In the rows, 128 means zero.
Turns in one plane each, and the order they were made in; the first pair answered:
z835 (before |-> after):
[116 130 136 134 145 129 127 139] |-> [121 110 131 128 138 121 129 138]
[137 147 122  89  94 176 137 118] |-> [132 145 121  84  97 176 132 115]
[170 142 158  96  98 173 137 115] |-> [156 147 162  85 118 176 124 116]
z393 (before |-> after):
[124 146 127 138 109 138 123 133] |-> [117 136 144 145 113 124 122 130]
[168 125  85 155 131 108 143 128] |-> [155 118  97 170 124 102 150 135]
[148 142 118 133 173 103 114 111] |-> [154 159  89 137 155 128 126 125]
z817 (before |-> after):
[142 123 147  92 107 162 143 117] |-> [141 104 161 112  98 140 154 116]
[131 109 128 102 142 137 108 126] |-> [134  95 135 111 133 123 115 126]
[109 143 126 125 150 128 113 141] |-> [121 128 107 106 138 136 119 136]
[145 191 115 152 155 129 122 117] |-> [168 167  81 118 135 141 128 109]
Pairs:
(two turns a pair)
[172 118  70  88 156 130 120 107] |-> [181 162 119 184 141 108 150 118] | z817, z835
[145 165 156 150 116 130 126 141] |-> [138  89 138 102 114 106 118 130] | z835, z835
[121 143 150 164 170 128 138 117] |-> [141 160 119 144 171 148 135 112] | z393, z393
[103 185 165 156 137 126 124 134] |-> [ 86 113 137  78 150 117  98 120] | z835, z817
[ 85 150 111 146 105 146 126 174] |-> [103 117  94 131  82 138 140 168] | z817, z817
[153 146  49 138 133 114 122 130] |-> [155 127  51 141 127 100 129 128] | z835, z817
[128 142  69 157 143 138 116 177] |-> [ 97 114  87 157 148 122 111 185] | z835, z393
[142 107 148 163 182  62 110 117] |-> [185 120  98 127 181  84 108 102] | z393, z817
[114 121 133 141  82 132 159 153] |-> [ 76 140 148 123 126 141 124 156] | z817, z835
[106  90 113 149 111 154 160 153] |-> [ 89 127 127 156 134 166 144 160] | z817, z817
[151 119  79 157  91 125 166 132] |-> [ 87 171 130 164 167 129 115 144] | z817, z835
[125 126 167 144 107 127 138 123] |-> [107 118 157 103 130 139 113 121] | z817, z835
[174 159 135  87 130 177 134 110] |-> [108 152 141  85 139 195 124 143] | z393, z835
[126 142 109  98 122 158 129 139] |-> [ 94 117 157 129 121 126 133 146] | z393, z393
[ 66 149 128 161 109 172 137 175] |-> [ 71  67 169 140 120 102 128 142] | z393, z835
[159 168  91 101  96 185 125 142] |-> [112 151 129 153  73 173 148 173] | z393, z817
[123 151 139 114 135 149 119 116] |-> [126 129 121 118 101 151 142 126] | z817, z393
[ 80  95 182 142 133 117 107 122] |-> [139 141  96  82 138 173  95 105] | z393, z393
[136 134 137 117 123 146 137 102] |-> [139 125 135 124 114 141 145 104] | z817, z393
[120 100 149  95 107 142 112 128] |-> [128 154 161 131 106 157 122 135] | z835, z835
[114 118 157 152 138 116 125 126] |-> [117  93 128 109 137 125 117 119] | z817, z835
[111  99 119 153 127  72 127 148] |-> [ 96  99 116 135 145  78 109 149] | z817, z835
[162 188 117 134 160 127 102 111] |-> [146 154  59 109 126 154 118 136] | z835, z393
[ 58 107  65 111 174 104  80 165] |-> [120 174  71 216 108 113 147 175] | z835, z835
[192 154  91  89 186 124  87  86] |-> [189 116  47 157  85 135 163 137] | z393, z817
[105 109 148 106 107 151 138 131] |-> [111 124 157 132  99 147 149 134] | z835, z817
[144 105 162 119 118 104 113 102] |-> [138 112 168 124 124 101 110 104] | z817, z835
[131 149 130 168  92 125 149 155] |-> [ 95  91 119  98 128 112 110 146] | z835, z835
[104 103 101 110 131 133 128 126] |-> [ 97  98 117 132 127 119 135 132] | z393, z817
[134 116 120 102 142 102  94 144] |-> [158 117 122 139 109  90 123 144] | z817, z835
[123 138 139 127 127 105 117 117] |-> [131 152 114 124 116 126 125 124] | z393, z393
[183 190 105 155 116 146 146 119] |-> [166 110  75  68 132 137 115 102] | z835, z817
[134  96  99 147 105 117 152 149] |-> [105 127 150 165 150 104 126 146] | z393, z817
[138 115 175 169 114  85 138 125] |-> [121 182 150 114 158 154  95 127] | z835, z817
[ 88  92  88 141 101 137 161 167] |-> [ 56 114 151 146 160 115 123 156] | z393, z817
[138 124 174 169  93 134 149 117] |-> [100  84 170 106 134 130 106 111] | z835, z835
[121 160 144 136 148 139 107 132] |-> [151 103 107 109 109 130 130 120] | z817, z817
[139 125 115 143 132 142 125 138] |-> [132 114 137 147 141 125 121 133] | z393, z393
[146 136 122  83 148 130  96 117] |-> [180 137 128 137 104 114 138 118] | z817, z835
[142 146 138 188 114 104 154 136] |-> [151 179  92 127 122 165 134 132] | z817, z817
[ 80 127 130 134 133 144 126 156] |-> [101 125 131 100 160 133 102 130] | z393, z393
[126 121 104 137  93 142 150 139] |-> [ 96 126 109 106 131 151 116 139] | z835, z835
[110 155 152 123 164 122 117 120] |-> [110 109 152 116 155  97 121 115] | z835, z817
[122 139 128 178  88 123 154 144] |-> [154 125 150 118 148  88 108  90] | z393, z393
[108 173 117 115 158 153 137 143] |-> [ 85 153 153 135 160 126 138 147] | z393, z393
[ 99 180 161 180 136 153 147 151] |-> [148 120  80 102  89 178 165 132] | z817, z817
[135 127  93 127 135 120 120 138] |-> [116 115 117 147 130 108 125 147] | z393, z393
[199  98  72  87 136 108  97 122] |-> [192 163 141 197 140  84 117 139] | z817, z835
